Where one turn sends some rows of the set: a few examples, then the rows asked:
Guzur: [ 1.42 -0.92 -2.04 -2.15  1.43 -1.36  0.23  1.17  0.42 -1.24  0.11  0.16
  0.32 -0.18]
por: [-1.40 -1.37 -3.16 -0.21  0.93 -0.07 -0.66 -0.05 -1.32 -1.39  0.60 -3.27
  1.00 -0.82]
Fugi: [-0.18  0.05  0.16 -3.15  0.70 -1.65  2.18 -2.63  0.86 -1.39 -0.90 -2.00
 -2.24 -0.42]
duf: [ 1.12 -1.12 -1.62 -1.11  1.94 -1.30  1.28  1.53  0.45 -1.24 -0.26 -0.10
  0.00  0.51]
gevu: [-0.90  1.95  2.57  2.36 -1.11 -1.21 -1.12 -3.27  1.51  0.66 -0.08 -3.13
  1.66 -0.71]
Gop: [-1.36 -1.39 -0.21 -2.31  1.58 -2.59 -0.04 -1.42  3.51 -2.68  0.91 -0.55
 -0.02 -1.37]
lav: [ 1.89 -1.49 -1.33  0.15  1.26 -0.51  1.32  1.51  0.38 -1.12  1.20  0.35
 -0.83 -0.07]
vap: [ 1.02  0.19  0.61 -0.51  1.76 -0.56  0.56  0.53  2.33  3.35  1.56  0.38
  1.69 -1.76]
Nevu: [ 0.61 -0.66  3.23  2.55 -0.03 -1.76 -1.61 -2.27  2.97  1.20  0.89 -0.12
  1.89 -0.31]
bofez: [-2.14 -1.99 -0.74  0.72  1.10 -0.08 -2.31 -3.70  1.24 -1.71  1.63 -1.07
 -0.17 -0.35]
Fode: [-1.68 -1.32 -2.79 -1.67  1.00 -0.09 -0.65  0.53 -0.84  0.15  0.28 -3.27
  1.50 -0.75]
vopa: [-2.86  1.74 -0.43  1.11  0.21 -0.96  1.64 -2.10  1.59 -2.15  1.08 -2.95
 -1.41 -1.00]
boz: [-2.40 -0.88 -0.17 -1.60  1.49 -0.76 -1.19 -2.18  1.02  1.13  2.55 -2.12
  1.41 -3.83]
Mov: [ 1.80 -0.34  2.62  0.58  0.93  0.27  0.71 -3.84  3.29  1.46  0.70 -1.82
  0.78 -0.22]
zez: [ 1.80 -0.89 -0.86 -1.71  1.41 -0.68  0.51  2.02  0.91  0.91  1.09  0.46
  0.26 -0.38]
vafan: [-1.49 -1.19  0.64  2.49  0.40 -3.21 -2.78 -0.02  0.96  0.20 -0.45  0.04
  2.14  0.15]
kivo: [-0.83  1.16  3.21  1.46 -0.36 -2.00 -0.75 -2.66  2.11  1.37 -0.07 -3.29
  2.45 -1.42]
koma: [ 0.17  1.64  2.78  3.35 -1.01 -0.78 -0.04 -3.34  1.57  0.40  1.33 -1.14
  1.33 -1.01]
Bamek: [-1.95 -2.32  0.54 -2.19  1.77 -0.13  0.03 -3.43 -0.30  2.28 -0.24 -3.01
 -0.31 -0.15]
libu: [-0.50  0.93  0.79  0.60 -0.86 -1.74 -0.62 -1.17 -1.29  2.42 -2.24 -0.99
  0.49  1.30]
lekal: [-0.68 -2.26 -3.02 -1.18  1.87  0.36 -0.53  0.11 -0.21 -0.82  1.09 -2.27
  1.15 -0.80]
bikas: [-2.07  0.40  0.65 -3.32  0.74 -2.64 -0.14 -1.68  1.28  1.17  1.56 -2.66
  0.98 -3.42]
Zag: [ 1.89  0.30 -0.36  3.14  0.39 -0.05  1.74 -0.88  0.30  0.09  1.64  0.43
 -0.34 -1.54]
Danu: [ 2.27 -0.93  2.61  1.24  0.87 -0.13 -0.35 -3.95  3.25  0.42  1.66 -1.26
  1.09 -0.93]
savu: [ 0.73 -0.92  3.18  2.09  0.39 -1.71 -1.15 -3.27  2.60  0.73  1.22 -0.36
  2.33 -0.82]
kod: [-2.20  0.92  0.52 -4.08  0.74 -2.89  0.35 -1.03  2.07  0.04 -0.33 -2.23
  0.40 -2.04]
bune: [ 0.53  1.07  3.26  1.02 -0.20 -1.21 -0.71 -1.73  2.40  3.38  0.90 -1.27
  2.25 -1.39]
lim: [-1.29  1.19 -2.20 -0.59  0.47 -2.45 -0.22  2.32 -0.07 -1.38 -0.66 -1.17
  1.11 -0.24]
Sipi: [-0.27  0.78  3.68  1.10  0.10 -1.36  0.14 -2.16  2.14  2.81  0.66 -1.91
  2.78 -1.36]
renob: [-1.75  0.10 -0.96  0.45 -0.01 -2.87 -1.35  2.32 -0.30 -0.65 -0.39 -1.01
  1.57 -0.36]
mapa: [-2.65  0.92 -0.90  0.92  1.01  1.27  1.50 -2.79  0.14  0.01  1.39 -3.29
 -1.34 -1.03]
Figag: [-1.23 -1.65 -0.55 -1.37  1.18 -1.75 -2.12 -2.96  3.04 -2.35  1.85 -0.21
 -0.19 -0.52]
gufab: [-0.29 -1.51 -3.08 -1.35  1.38  0.87  0.00 -0.25 -0.91 -0.28  0.54 -2.91
  0.37 -0.30]
pelim: [-0.71  0.64 -1.52 -1.04  0.94 -2.85  0.66  2.14 -1.04 -1.14 -1.06 -1.53
  0.93 -0.90]
sofel: [-2.06  0.72 -0.44 -0.27  0.32 -2.49  1.22 -1.73  1.51 -3.58  0.06 -2.02
 -1.35 -1.53]
nak: [-0.48 -1.65  0.85 -2.57  1.12 -1.23  1.89 -3.42  0.33  0.57 -0.59 -3.06
 -1.85  0.48]
duv: [ 1.48  0.40  3.35  1.71 -0.64 -0.70  0.26 -3.02  1.04  2.36 -0.08 -1.56
  0.66  0.42]
Kedeb: [ 0.92  0.49  2.93  1.37 -0.35 -0.24  0.36 -3.65  1.52  2.22 -0.05 -1.27
  0.75  1.12]
Fabuk: [ 0.60  0.98  2.86  3.93 -0.60 -1.02  0.45 -2.23  1.91  0.96  1.11 -1.22
  0.90 -0.87]
zivo: [-1.11  1.04 -0.62 -0.13 -0.69 -2.32 -0.42  1.83 -1.71  0.21 -1.29 -1.52
  0.35  0.21]

Fode moves to gufab
sofel moves to Gop
gevu moves to Danu
Now these:
mapa moves to bofez
duf moves to lim
bikas moves to nak
Kedeb moves to koma
Fabuk moves to Nevu
renob moves to zez
libu moves to Zag

